In the rows, zero is written as 128.
Each row of R is roughly a mix of the hidden directions of one of several groups.
R (103 x 13):
[[138 118 133 118 107  80  75 144 141  79 133 114 101]
 [161 121 113 121 135  64 139 136 154  89 167 130 122]
 [ 95  96 139  88 122 123 116  90 176 137 106 130  92]
 [ 96 149  95 165 110 129 121 134 106 112 183  95 106]
 [ 91 119 114 126 163 130 164  97 164 124  83 120  95]
 [130 124 142 131 156 123 144  90  92  98  63 113 143]
 [164 104 155 102 131 121  73 148 136 166  97 148 130]
 [ 85 135  89 146 123 155 153 137 120 140 166 119  77]
 [ 84  98  95 117 136 120 154  98 146 127 140 137  71]
 [102 101 101 104  86 143 151  92 125 136 141 171  98]
 [115 138 137 106 120 139 201  93 139 103 158 126 150]
 [ 74 133  95 149 141 158 181 125 120 115 145 129 101]
 [163 180 118 160  88 140 131 150 109 124 151 115 164]
 [ 88 143 113 166 112 155  85 123 110 172 150 106 127]
 [167 113 148  94 146 116 149 108 146 129  62 144 129]
 [110 108 158 112 154 123 163 103  99  69 115 130 156]
 [136 150 162 110  87 141 111 175 143  83 146 128 154]
 [130 114 137  77  75 146 155 122 136  98 115 165 108]
 [110 146  72 161 105 127 127 134 120 134 163 107  78]
 [ 83 122  96 129 115 152 131 113 160 172 142 130  78]
 [ 91 146 126 163 119 176 106 122 106 179 139 118 150]
 [136 102 138 108 177 131 133 122 157 172  77 142 110]
 [120  90 127  95 131  97 116 103 152 101  86 141  82]
 [137 163 106 174 106  98 109 134 119  96 166 104 158]
 [122 164  98 157 117 142 160 125 179 163 156 132 149]
 [129 143 153 131 114 103 112 143 119  57 151 107 164]
 [ 73  85 137 109 154 135 158 103 130 104 131 167 131]
 [121 132 125  99  99 139 179 104 153  82  91 146 116]
 [143 113 131 102 135  80 158 130 151  62 144 132 117]
 [120 123 115 144  97  84  70 129 117  89 161 116 120]
 [114 143 152 126 116 153 140 146  88  59 101 113 134]
 [113 108 137 128  94 121 101 126 105 111 178 171 170]
 [ 83  87 154 118 140 106  98 110 112  92 159 144 152]
 [107 156 100 178 109 135 144 134  98  91 157 139 161]
 [142 156 124 138  81 147 150 133  87 110 176 133 161]
 [ 96 128 148 134  99 131  52 131 129 145 156 109 137]
 [145 128 132 106 100 145 157 132  66 124 182 124 119]
 [108 147 111 147 101 116 116 157 142  98 199 116 125]
 [112 119 168 103 127 185 133 125 121 165 102 154 159]
 [100  97 132  92 123 150 150  98 152 129  80 164 106]
 [ 83 120 134 113 101 117  93 105 158  95 117  97  88]
 [160 137 123 112 122 159 178 184 116 110 127 158 115]
 [109 126 131 150 164 145 168 105  68 110 115 128 158]
 [106  90  96 115 124 114 107 119 144 156 133 149  63]
 [175 116 140  94 136  80 144 137 155  80 117 138 126]
 [121 116 157 112 142 115 123 108 127  75  60 124 136]
 [158 116 155  99 110 157  93 180 102 145 112 147 114]
 [147 115 134 122 164 100 161  91 110  93  75 123 134]
 [127 120 151 100  94 174 143 119 114 140 107 181 161]
 [134 152 111 158  94 108  89 159 135 118 186 115 136]
 [125 160 124 138 129 144 196 135 131  74 118 129 149]
 [126 100 117 128 153  88  75 139 145 148 142 112  80]
 [156 131 155 125 120  89  78 146 121  75 111 110 145]
 [ 94 140 119 156 161 153 178  90  97 133 118 109 145]
 [116  91 128 103 154 147 121 130 146 193 125 149  91]
 [ 92 134 113 147  70 132 115  99 114  92 146 155 155]
 [149  98 147  94 144 101 155 149 115  73 155 154 130]
 [149 141 115 134 149 156 168 136 160 194 122 148 139]
 [112 110  95 129  99 128  92 140 123 162 171 141  78]
 [149 118 126 114 114 167 124 160 130 177 108 186 130]
 [162 162  94 161 103 102 122 148 141 135 182 119 140]
 [104 129 122 129 124 189 131 127 117 190 100 140 110]
 [133 115 152 100 133 158 158 107 128 138  68 166 152]
 [120 126 164 150 159 117  72 137 101 117 105 106 169]
 [130 112 138 109 154 161 162 134 143 147  73 175 136]
 [117 118 135 149 144  83  85 105 109  79 100 106 139]
 [131 118 111 130 152  74 166 107 135  74 156 123 131]
 [ 89 102 154 125 144 159 106 103  70 141  99 123 132]
 [ 92 102 136 126 155 120 163  97 129  82 110 163 159]
 [158 133 130 148 165 109 165 116 114 134 150 143 192]
 [145 112 102 119 145 145 148 121 125 180  86 147  79]
 [ 99 156 122 157 134 178 169 122 107 156 152 124 160]
 [155 125 149 116 171 120 125 131 148 138  53 112 122]
 [123 119  85 112 101 120 171  91 152 139 148 150  87]
 [118 107 164 108 175 140 137 115 125 125  59 123 130]
 [121  95  99 123 108  99  79 122 135 151 148 144  77]
 [140 116 146  91 149 158 179 117 139 147  77 151 124]
 [160 151 117 121  71 131 163 117 139  99 120 164 159]
 [118 153  80 163  86 126 124 133 113 126 180 116 107]
 [ 81 114  96 161 120 103  99 119 107  97 169 126 108]
 [117 153  94 158  83 127 124 133 106 119 191 119 127]
 [143 129 120 100 132 126 192 133 157  85  99 145 104]
 [168 108 133  89 146 107 173 132 143  97  96 152 109]
 [117 152 106 154 137 101 124 116 128 105 141  58  93]
 [ 90  91 169  98 155 147 100 131 100 119 109 111 100]
 [127 124 136 145 178 156 135 121 117 193 107 137 159]
 [115 117 138 114 121 111 140 156 126  73 196 137 133]
 [109 151 118 165 112 113  96 138  99 102 179  89 133]
 [ 98 115 129 153 147  93  67 130 109 101 141  94 116]
 [158 129 164  94 152 145 170 119 151 136  81 133 154]
 [163 157 150 128 136 176 143 171 124 161  95 128 150]
 [141 162 122 150 118 182 155 170 111 147 117 154 156]
 [102 117  98 157 140 119  96  99  90 145 111  96  83]
 [105 140  98 174 179 110 148 100 120 135 133  88 120]
 [130 148  89 140 126 152 187 123 146 171 161 136 115]
 [138  96 176  92 161 126 119 122 141 129  83 151 157]
 [112 151  69 173 104 129 128 136 115 127 155 115  89]
 [ 86 142 145 145 101 153  95 153  99 104 171 111 148]
 [ 96 137  86 152 115 107 134 128 142  98 169 104  81]
 [102 124 113 142 134 125 144 126 146 153 209 146 150]
 [ 93  92 155  90 133 138 120 106 129  99  76 140 105]
 [123 103 153  94 131 145 134 106 138 126  60 167 137]
 [150 100 149  94 130  89  99 125 140  90  80 134 107]]

Here is one row of each group, with its name. Which group are the others in?
[ 70 108 146 117 122 173 105 107 100 140 100 121 102]
(10)
[127  83 158  78 121  94 105  92 146 129 148 145 130]
(7)
[166 141 143 144 109  94  80 142 116  98 121 130 176]
(71)

[150 143 114 146 139 145 129 157 127 195 178 128 139]
(71)
[105 107 123 122 160 119 116 119 188 145  78 138 101]
(71)
[ 97 132 130 140  84 139 124 105  75  85 154 132 152]
(71)
[134 118 110 112  78  93  95 138 148  96 159 135  88]
(71)
[133 175 110 176 141 122 134 154 137 126 167  85 145]
(71)
[133 100 122 134 179  78  95 116 126 133 111 100  94]
(71)
[186 156 129 140 124  98 135 157 153 119 151 136 174]
(10)
[ 84  92 166 106 155 160 111 114  92 138 100 130 123]
(71)
[152 126 144 122 124  93  59 137 129 143 136  83 108]
(7)
